In the data rows, zero lies at 4.5, halfway between 4 and 5.
Here are some points, one per row:
[6 5 5 6 5 6 7 6 6 4 2 8 2 3 7 4 4 6 6 4 4 7 5 3 6 6 3 6 4 3 4 5 6 3 3 2 5
 5 4 5 2 3 3 5]
[4 4 4 7 4 6 7 6 6 6 3 6 2 5 6 4 4 5 4 5 3 6 6 4 4 6 3 3 7 1 4 5 5 6 2 5 6
 7 3 5 2 1 2 4]
[7 1 4 7 4 2 5 5 4 8 5 4 5 2 5 5 3 5 7 4 4 5 3 6 3 7 4 5 2 3 6 4 4 8 5 5 3
 3 3 5 4 6 6 6]
[4 7 5 7 8 6 3 6 7 3 6 7 5 5 0 5 4 3 0 7 0 3 2 8 6 2 9 5 2 3 5 5 6 5 7 2 3
 6 6 2 4 6 0 3]
[6 5 5 4 7 7 2 5 6 5 5 5 6 6 5 4 4 5 4 5 7 5 5 3 4 5 4 1 4 5 4 6 4 3 3 6 3
 3 5 3 4 3 6 5]
[3 5 4 3 6 0 3 7 5 3 5 4 6 3 4 4 6 3 4 4 5 7 5 7 5 6 5 5 4 4 0 5 2 5 4 8 6
 7 5 4 7 8 4 8]
[3 4 3 1 5 5 4 4 4 1 3 4 6 2 5 2 5 5 5 4 4 5 4 4 4 4 7 4 7 4 6 7 7 7 3 7 4
 3 6 8 6 6 5 6]
[2 5 3 2 5 0 3 5 4 5 5 7 4 7 7 5 8 4 5 2 3 5 3 7 4 2 4 8 6 3 7 5 6 6 9 8 5
 7 7 0 5 2 5 6]
[6 3 7 4 7 4 4 5 4 3 6 5 4 5 0 4 3 0 4 3 4 5 1 3 7 0 6 6 9 4 4 5 5 4 7 2 5
 6 4 1 4 5 5 7]
[5 7 3 6 4 4 6 5 0 6 3 3 5 4 5 2 5 5 3 3 4 6 4 3 5 4 6 6 5 3 3 4 4 1 5 5 7
 3 7 6 5 6 5 1]
[4 9 5 5 4 5 6 5 0 4 6 5 1 5 7 6 5 4 7 6 5 3 3 7 2 5 3 3 7 4 5 4 4 4 3 4 8
 1 5 4 5 7 4 3]
[8 4 4 4 4 8 2 6 6 6 5 4 4 7 4 5 4 6 4 5 5 2 4 4 6 7 3 6 4 6 5 2 4 6 4 6 7
 7 5 7 4 3 2 4]
[5 2 3 8 3 4 6 4 4 4 4 5 3 6 5 5 5 6 5 3 4 4 5 5 4 2 5 4 4 5 3 6 3 7 5 6 3
 2 4 6 7 5 4 7]
[3 7 7 6 6 5 5 3 7 4 7 9 5 4 0 2 4 0 0 7 1 3 3 6 6 4 9 6 1 5 6 5 4 6 7 5 4
 4 4 1 4 6 0 4]
[4 5 4 4 7 7 5 3 6 5 5 6 7 7 5 6 4 5 5 4 6 5 4 5 5 6 3 4 4 4 3 5 3 5 5 3 4
 1 7 7 4 3 7 2]
[5 3 4 6 3 5 4 4 6 5 7 6 1 3 7 4 7 5 2 4 5 6 2 4 1 5 3 4 5 9 3 6 6 6 4 3 4
 6 4 6 2 2 3 0]
[6 5 6 5 7 5 7 5 8 7 4 3 4 5 6 5 6 4 5 5 4 6 4 3 3 3 6 4 5 6 5 2 3 3 4 5 4
 1 5 5 4 3 5 7]
[6 9 9 4 3 4 6 5 1 5 3 4 4 3 4 5 3 4 5 0 4 3 2 8 9 5 3 3 5 6 5 3 5 4 2 4 0
 4 3 4 5 0 5 2]
[5 8 4 7 3 5 5 5 1 5 5 5 8 3 6 6 2 6 2 5 6 4 4 4 4 6 6 8 8 8 6 5 5 3 6 6 7
 4 1 4 8 6 5 3]
[7 4 5 5 9 5 6 4 5 4 7 6 4 4 7 3 6 3 5 4 5 0 9 4 1 6 3 5 6 6 5 5 5 4 4 1 5
 6 3 3 3 3 5 3]
[0 3 2 4 5 4 5 4 6 4 1 3 3 3 3 7 3 4 4 5 3 3 4 3 4 5 3 5 6 7 4 5 5 4 4 5 4
 6 6 6 6 6 8 6]
[5 2 3 7 2 5 4 2 7 6 4 4 4 3 4 3 6 6 6 3 6 4 4 5 4 6 3 6 7 2 6 4 4 1 4 6 1
 3 3 4 5 7 4 5]
[6 3 4 8 2 4 3 5 5 4 3 2 5 4 5 4 4 5 5 4 5 3 6 4 4 3 6 5 3 6 7 5 3 6 5 4 4
 4 7 4 3 6 7 6]
[2 4 3 0 4 3 4 4 5 4 2 4 4 3 5 3 5 3 3 4 4 3 5 2 4 7 7 4 5 5 7 7 3 5 4 2 4
 5 6 8 7 5 6 6]
[5 4 4 4 5 7 4 7 5 6 4 4 5 5 5 4 5 7 2 4 6 4 4 3 4 4 3 4 4 4 4 4 4 3 2 4 3
 1 4 1 4 3 5 7]
[5 1 4 6 3 5 5 5 3 3 4 4 6 7 7 5 4 3 4 4 3 4 4 6 5 4 2 6 2 6 3 6 2 5 3 5 3
 4 5 4 6 7 4 5]
[7 3 3 3 4 7 6 5 5 5 4 4 4 4 6 4 4 6 3 6 4 3 4 3 5 3 3 3 3 6 6 6 3 4 5 5 3
 4 6 3 4 6 6 6]
[6 0 5 4 3 2 5 6 7 4 4 5 3 4 4 2 4 5 5 5 5 4 3 6 5 5 4 5 4 3 6 5 4 1 4 6 9
 2 4 5 7 5 6 0]
[5 4 4 5 4 3 3 6 0 5 4 5 9 4 4 7 6 6 8 4 4 3 4 2 3 5 4 2 5 5 6 4 4 3 4 3 7
 3 2 5 5 6 2 3]
[7 0 5 6 1 4 4 3 6 5 6 4 5 5 6 5 5 4 4 5 3 7 4 6 4 7 3 4 8 4 5 3 5 1 5 5 3
 4 5 5 7 6 5 6]
[6 4 5 3 4 6 6 6 7 3 6 4 5 6 6 6 5 4 6 4 9 4 3 3 4 4 4 4 4 5 5 3 3 4 5 7 4
 6 5 7 1 3 2 3]
[6 5 5 4 4 6 2 6 7 4 4 4 6 6 4 3 5 4 4 5 5 5 4 4 5 5 3 8 5 5 5 1 3 6 5 4 4
 2 3 6 2 4 7 2]
[2 5 5 2 6 0 1 1 5 2 1 3 4 5 6 5 4 6 3 5 4 7 5 2 6 5 4 4 5 3 7 2 3 6 7 5 5
 6 4 3 6 7 3 6]
[5 4 4 5 2 6 5 5 6 5 8 7 3 4 6 5 5 5 6 3 4 7 9 4 3 5 6 3 5 7 3 3 5 5 2 2 4
 5 5 1 3 3 5 0]
[1 6 4 4 3 6 5 4 5 4 9 1 5 5 1 2 5 1 7 4 4 3 4 4 7 3 2 6 4 2 4 6 6 6 8 1 5
 6 5 1 9 4 3 6]
[6 9 9 5 3 2 6 3 1 7 5 3 4 3 2 7 5 7 6 2 4 3 6 7 9 4 3 5 5 5 5 7 3 3 2 5 3
 4 4 6 3 0 6 3]
[9 9 2 3 3 3 8 4 2 4 5 3 3 6 0 6 4 5 6 4 3 3 5 4 1 6 3 4 4 5 5 4 5 3 3 7 6
 5 2 5 4 7 5 1]
[2 4 6 3 5 8 3 5 3 4 4 4 3 6 1 5 7 5 7 6 4 8 5 7 2 3 6 6 1 3 4 4 5 5 9 5 4
 6 4 3 7 4 7 6]
[8 4 4 4 4 5 3 3 7 6 3 4 5 6 5 4 3 4 3 4 8 4 6 5 4 1 4 5 2 3 2 4 7 5 4 5 5
 5 4 6 4 2 2 3]
[0 4 2 2 4 4 5 4 5 3 4 4 5 4 4 4 4 6 3 4 4 5 5 7 4 5 2 5 3 7 5 5 6 5 4 3 5
 4 5 8 4 6 5 8]
[5 9 4 7 2 4 3 4 2 5 4 4 3 5 5 9 5 2 7 6 7 2 4 5 1 5 5 3 4 3 5 6 4 4 1 5 7
 3 3 5 6 6 5 4]
[8 5 4 8 4 5 6 5 5 3 5 7 2 3 6 4 3 5 3 4 4 6 5 2 5 8 5 4 4 1 3 4 5 5 2 5 5
 7 5 5 1 2 5 5]
[2 4 7 3 4 7 1 4 3 3 4 3 5 4 1 5 7 5 5 7 4 8 4 4 2 3 4 5 1 5 4 5 5 5 8 6 5
 6 7 1 6 3 4 6]
[0 1 2 2 4 3 5 3 4 4 4 5 4 4 4 5 4 4 3 4 6 2 4 3 5 5 3 4 4 6 5 4 5 4 3 6 5
 5 7 5 5 6 7 6]
[7 4 6 6 3 6 4 4 5 4 3 9 3 4 7 3 7 5 6 5 3 4 5 3 6 5 4 5 6 4 0 5 4 4 4 3 5
 5 3 7 2 3 3 5]
[7 5 4 3 3 6 6 4 7 5 5 8 8 4 7 6 2 4 4 4 2 6 6 3 5 2 3 4 5 3 3 5 4 4 5 4 5
 5 4 6 2 1 3 3]
[1 4 4 2 4 0 1 7 4 2 4 3 4 3 6 3 1 4 4 4 5 4 5 6 3 5 6 4 5 4 0 3 5 3 9 6 4
 5 4 4 5 2 4 7]
[5 3 5 6 7 5 5 4 6 5 5 6 6 5 5 6 5 6 4 6 6 3 3 2 3 6 3 4 4 2 4 5 5 7 4 5 3
 2 5 3 5 2 7 5]
[5 5 3 5 8 7 3 4 6 3 5 4 5 7 6 6 3 6 5 2 6 6 3 5 5 5 5 3 4 5 6 4 3 3 4 4 4
 3 2 4 4 3 7 4]
Along one direction, these points spread out more than along any other. How far along it is each point below, from 0 to 99? The average is 50, and the first point in the table lies past the average. One standard deviation of the points above along it is 16.
[4 2 5 7 2 3 8 3 5 4 3 5 6 9 5 3 5 6 4 5 5 5 5 3 4 4 7 4 3 7 5 4 7 5 4 4 4
 4 5 5 5 6 7 6] ~ 49
[1 4 7 1 5 2 1 4 5 6 5 3 3 6 6 3 3 6 5 6 5 6 4 3 6 3 5 4 4 4 5 6 7 4 3 5 4
 5 6 8 5 9 6 6] ~ 35
[4 2 7 2 6 5 6 5 3 4 5 3 4 6 0 4 3 3 3 8 5 6 4 7 5 8 9 5 8 3 4 6 4 5 8 2 2
 4 6 1 1 6 0 4] ~ 31
[5 6 4 7 3 5 6 3 2 7 3 3 8 3 5 2 4 5 6 5 3 3 2 6 3 5 4 0 6 6 4 5 4 4 5 6 9
 5 3 4 3 6 5 2] ~ 60
[6 3 5 5 9 5 6 4 5 4 6 5 4 3 7 4 5 4 7 4 4 1 9 2 4 5 5 6 4 7 2 3 6 5 2 3 4
 6 4 2 4 4 2 0] ~ 65
[1 5 5 1 4 3 3 2 4 5 4 4 6 4 5 3 2 6 5 5 4 5 4 4 2 3 7 7 5 3 5 3 2 5 1 4 4
 8 5 7 6 6 5 8] ~ 35
[1 3 5 2 2 6 6 5 4 3 9 1 5 5 4 6 8 2 5 5 4 3 3 5 8 4 9 6 2 1 3 5 5 5 8 2 6
 5 3 1 3 4 5 7] ~ 24
[6 8 0 5 4 2 7 4 1 5 4 4 4 4 3 5 3 5 8 9 4 5 4 8 9 5 4 4 5 7 6 4 5 3 1 5 0
 4 4 5 4 0 5 2] ~ 64
[8 5 3 4 4 6 6 5 6 5 3 5 5 1 5 6 7 5 2 5 9 5 7 6 6 2 4 3 6 3 4 2 3 6 5 3 4
 8 5 6 4 5 4 3] ~ 60
[3 2 5 8 4 3 6 7 6 4 6 2 5 5 6 4 4 4 3 5 5 4 5 5 4 3 2 3 3 5 7 3 4 6 3 5 3
 3 5 7 5 6 3 5] ~ 51
[2 4 2 1 6 5 4 3 2 6 4 5 3 3 6 4 4 2 3 2 4 5 6 3 7 5 3 4 4 6 5 5 7 6 5 7 5
 4 4 6 5 8 7 8] ~ 37
